In the data rows, the value 128 means zero.
Some points, one per row:
[113  95 169 117 142  92 174 176]
[ 91  74  86 109 111 141 187 104]
[100 133 126 154 120 104 144 175]
[ 75 117 101 110  76 184  81 100]
[ 75 126 162 148  93 128 157 162]
[155 165 115 104 171 136 112  93]
[103  64 103 113 142 129  99 117]
[143 152  86 109 154 112  95 131]
[169 116 145 139 169 174 147 177]
[156 145 115 127 159  99  81 140]
[177 140 165 164 151 110  95 171]
[ 57  87 101  97  65 113 166 138]
[ 98 167 142 134  90  84 157 186]
[124 162 197 158 154 106 156 166]
[138 150 101 137 171 104 123  87]
[ 66 146 101  97  96 152 103 131]
[ 90 140 136  93 151 106 166 173]
[161 158  98 129 133 122  90 119]
[177 134 115 136 153  88  97 130]
[171 154 183 142 139  93 167 143]
[172 144 131 112 114 107  91 108]
[177 167  86 112 147 110  82 118]
[154 117 129 165 163 155 134 168]
[166 108 135 133 180  96 164  88]
[168 158 113 109 109 112 105 105]
[111 103 106  94  77 184 104 100]
[183 173 128 137 182 121 111  92]
[ 72 139 132 148 102 118 172 120]
[156 167 136 111 153 140 145 159]
[123  75 176 132 106 111 150 151]
[109  86 119 120  63 164 106 129]
[168 158 144 153 150 171 105 132]
[128  84 191 181  85 142 150 109]
Then 12 other points, each followed by its number:
[106 123 166 168 115 140 166 151] 0
[125 175  95 157 154  96 154 160] 1
[101 106 124 123  87 100 169 152] 2
[ 69  84 119 112 118 135 143 125] 3
[150 180 102 117 162 143 130 167] 4
[ 84 107 104 100  80  98 178  86] 5
[119 144 140 128  84 155  68  88] 6
[ 84  83 152 175 121 164 155 109] 7
[109 154 109  94 109 150  85 131] 8
[102 136 118 135  81 106 168 186] 9
[ 85  63 104 118  98 178 142  99] 10
[183 152 139 110 124  82 151 176] 11
Which two of these numbered points are nearest to each point below, looking only along the 2 directions in which the first points spread most? Their numbers follow each, nearest first.
[145 175 191 157 167 156 154 124] > 11 1
[149 102 109 108 123 123 129 124] > 8 6
[117 130  71 134 103 175  45 121] > 6 8
[ 94  80 125 141 109 165 168  98] > 3 5
[ 92  80 131 122 148 130 177  97] > 7 2
[ 94  80 107 116 105 146 163 100] > 5 3
[179 163 122  79 162 131 139 116] > 4 1
[115 152 117 169 155 133 136 156] > 1 11
[100  73 108 125  83 192  92 107] > 10 5
[170 162 113 125 164 110  78 108] > 4 1
[121 123 180 168 117 115 167 169] > 0 9
[ 73 101 101 121  96 189 152 110] > 10 5
[ 84 117 135 131  99 124 156 173] > 2 9
[165 137 113 131 163 154 170 159] > 1 11
[168 173 122 108 162  92  90  78] > 4 1
[108 113 111 119 116 161  79 123] > 8 6
[ 92 168 157 168 113 113 151 161] > 0 9
[ 91  83 122 109  98 124 155  87] > 5 3
[107 100  93 102  81 174 163  99] > 10 5
[107 116 170 170 138  95 152 171] > 0 9
[ 92 118 112 113  98 136 164 162] > 7 2
[ 84 141 105 135  94 112 160 184] > 2 7
[101 106 176 172 121 186 159 142] > 9 0
[106 175 186  86 106 105 169 179] > 0 9
[ 92 115 129 119  96  76 154 179] > 9 2
[181 162 162 156 169  99 162 169] > 11 1
[ 78 126 136 145  88  93 170 174] > 9 2
[ 93  91  97  97 107 192 103 106] > 10 6
[ 85 143 117 108  98 196  69 111] > 6 8
[114 125 111 119 110 101 183 167] > 9 0
[101  82 109 103  71 174 157 130] > 5 10
[136  97  92 106  88 186  87  94] > 6 8
[195 138 180 137 163 105 189 177] > 11 1
[ 95  74 118 120  86 175 146  99] > 10 5
[ 97 108 144  80  80 100 176 160] > 2 7
[ 98  86 110 116  77 131 136  86] > 10 5
[147 155 103 111  93  86 143 166] > 1 4
[170 112 104 123 132 181  99 135] > 8 6
[132 141  94 117 144 100 151 166] > 1 4
[104 149 103  97 126 177 150 115] > 8 6
[167 159  82 114 168  83  90 113] > 4 1
[108 118  88 114  77 173  75 110] > 6 8
[116 125 161 195 122 103 155 165] > 0 9
[117 136 125 101 154 178 114 113] > 8 6
[138 102  83 127 118 160 120 125] > 8 6
[ 81 103  98 102  85 185  84  89] > 10 6
[ 84  82  99  93  83 193 174 133] > 10 5
[178 173 201 193 168 104 164 197] > 11 1
[172 158 155 140 165 110 161 180] > 11 1
